A single turn carries every row of the set below to another of its rows. Some are shown first; where does it send the rows asked next?
mitu: [13 22 12  0  1 19 -3 22  7 -6 -3 25]
deluf: [ -7   8 -16  10   7   1 -24  -8  27  18  25   2]
Nodo: [  4  24   2   7  16  -9 -10  -1   7  12   4 -28]
Vodut: [  7  38 -14  12 -25  -7 -23  10   5  18   8   3]
linis: [ -7  16   8   9 -17  -7   0  24  -6  18  -7   3]
paret: [ -7  21  -8  23   8   0  13   0   9 -23   2  19]
seza: [ 16  17  12  34  15  -9 -11   5  17   7  17 -15]
galom: [-22  -1 -11  15  -5   3  -1   3   2  -6  30  21]
rus: [ 18   8 -14  -5  -8  14 -25 -19 -23 -13  17   3]
Kaza: [ 15  14  -9  27 -25  18 -21 -10 -23 -10  18  -4]
bafa: [ 27  -9  -6   7  -2  11 -19   5   3   9  22  32]
Mov: [ -3  15  17  26  -6  -7 -45 -13  -6  -2   3  30]
Vifab: [ 38  19 -19  11   3  -8  -4   6  -9   1   3  24]
Vutu: [ -9  25   7   1  23 -11   6  -9   9 -16   9   3]
duto: [ -1   5   0  25 -14 -27 -26 -16  21   4  14  16]
simav: [ 21  -1  -7  -3   8   6 -33 -23   0  15  16  23]
tid: [  1  11  21  25  -7  27  -4   5  -3  13  12 -13]
petev: [-19  22  22  10   6   1 -13  -1 -26  16  22   8]
binap: [ -1  15  15   1 -13  -3 -38 -29 -19   4  14  15]
dafis: [ 22  16 -16  10 -15 -16 -28 -15   6   0   1 -16]
lokev: [ 27   1  36  22   7   7 -21  -4   0   5   6  16]
gov: [ 13  17  11  13 -29   7 -28  -1  -3  -9 -20   6]
mis: [ 19  20  16   9  16 -19 -11 -14 -21 -16   5  22]
Somov: [ -7  21   8  27   2  13 -26  -6  30 -10  -4   5]
Garu: [ -5 -19  -3   6  -8  -5   3 -15 -10  18  13  12]
salis: [ 11 -11  -4  23 -11  25  -2 -17   9 -10   4  12]
gomur: [ 13  44 -17  -3   2   6 -12   6  -7 -17  12   7]
gidad: [ 13  26   9  30  30  -4 -23   9 -15   0  20  10]
sover: [-11  19   1  -9  -1  -5  15   1   1  19   0   1]
Feva: [ -3  -2   8  28  -6  -7  -9   0 -36  -4  15  -5]

Kaza goes to seza
Feva goes to gidad
binap goes to Vutu
Now find these:
tid goes to lokev
Garu goes to petev

A single turn carries every row of the set below to another of its rows. Some are shown first; where does it send the rows asked next?
Lig: [-13  23 -11  -2   1   2 -17  30  12  18 -31  -3  28   9]
Nas: [-16   3 -29 -14   6 -43  24  21  15   5 -12 -21 -20  34]
Favar: [  5 -15 -40  -3  -4 -19  20  16 -16  14 -14  11  19  21]
goga: [ -7  23 -41  -6  -3  -7  -1  12   5  -6 -13  -2  30  14]
tuso: [-19  24 -20  -4   6   2 -10  27  13  23 -38   1  25   9]
negup: [ 17 -11 -46  -4  -3 -23  -3   5  -6  33 -11  -5  -5   7]
tasuk: [  4  27   9  -9   4 -23  10  20   5  36 -31 -16  15  10]
peb: [  3  -1 -23  -7  -9 -27  18  23 -24  -3 -15 -14  17  24]
kulir: [ 11 -19 -22  -6  -6 -26   6  12  29   8   0  10 -12  31]
mon: [ -9  17 -39  -3  -6  -9  -5  20   1  -3  -4  -7  36  12]
gofe: [ -7  -7 -31  -8   0  11  -5  21  16  15  20 -12   9  30]
tez: [-15  -1   2  -9   5   3 -12  26  35  15  -4   5  10  35]
Kido: [ -7  18  -9  -1  11 -39  -8   1  -1  45 -23  -2  -7  10]
Dop: [ 10  11 -32  -9  -3 -13  14  -1 -27  11 -13  -2   7  22]
Dumi: [ 15 -23 -34  -7 -10 -37   3  25   5   5 -24 -14   3  12]
bil: [-14  19 -48  -4   0  -9   2  18   2   2 -10  -3  33  12]
Nenul: [ -2   6 -25  -4   1 -26   3   7   2  33  22 -14 -19  24]
Veke: [-21  18 -18   0   4  -1 -12  35   9  27 -28  -4  30   6]
rur: [ -7   9  -1 -19  -2 -19  11  -3  27  -3  -8  13 -10  21]
Larov: [-37   5 -29 -16  15 -32  28  13  16  23  -3   5  -6  15]
lar: [-34  19 -10 -18  18  -6   6  24  29  14 -23  -8   0  38]
Muzu: [  9   8 -35 -14  -3 -34   4   9 -12  11 -25 -30 -11  12]
dom: [-21  10 -13  -7  10 -25   6  25   2  41 -14 -29 -27  25]
sepo: [-26  12 -44 -17  13   2  12  19   9  14   1 -26  -1  33]
rire: [  0   1   0  -4   5 -29  16  37  16  37 -32  -4  27  10]
fime: [-14  -6 -27 -17   7   4  21  11  20  16 -38  -8 -23  15]
fon: [  6 -13  -6   2  -2  -7 -11  16  17  43  -2   1 -20  23]
Sili: [ -8  -2 -29 -18   1   5   7  21  28 -12 -11 -13   3  39]
nini: [  7  14  -8  -5   9 -15  11  13  13  51 -30   9  17   8]
Ragin: [  6 -13   3  -9 -14   9  -4  18  13  11  -8 -19 -13  11]
bobiv: [ -1 -13  -9   6   3 -42  -9  17  16  38 -22  15   9  10]
mam: [-25 -17 -25  -5   3  -4  13  34   2  38  -3 -27  -9   4]
todif: [ -8 -16  -9  -7   3 -24  10  31  30  15 -36  -5 -20  32]
duka: [-18  -2   1  -7  -5 -27   4  19  10  18  27  -6   3  11]
dob: [ -9   7   3  -4   3 -53  -2  21  10  18 -37 -10   1  16]
fiso: [-33  13 -13  -8  16   0  -6  25  17  40   7  -7   6  28]

dob goes to Muzu
Lig goes to goga
Now find these:
nini goes to Favar
fiso goes to gofe
duka goes to Ragin
todif goes to Nas

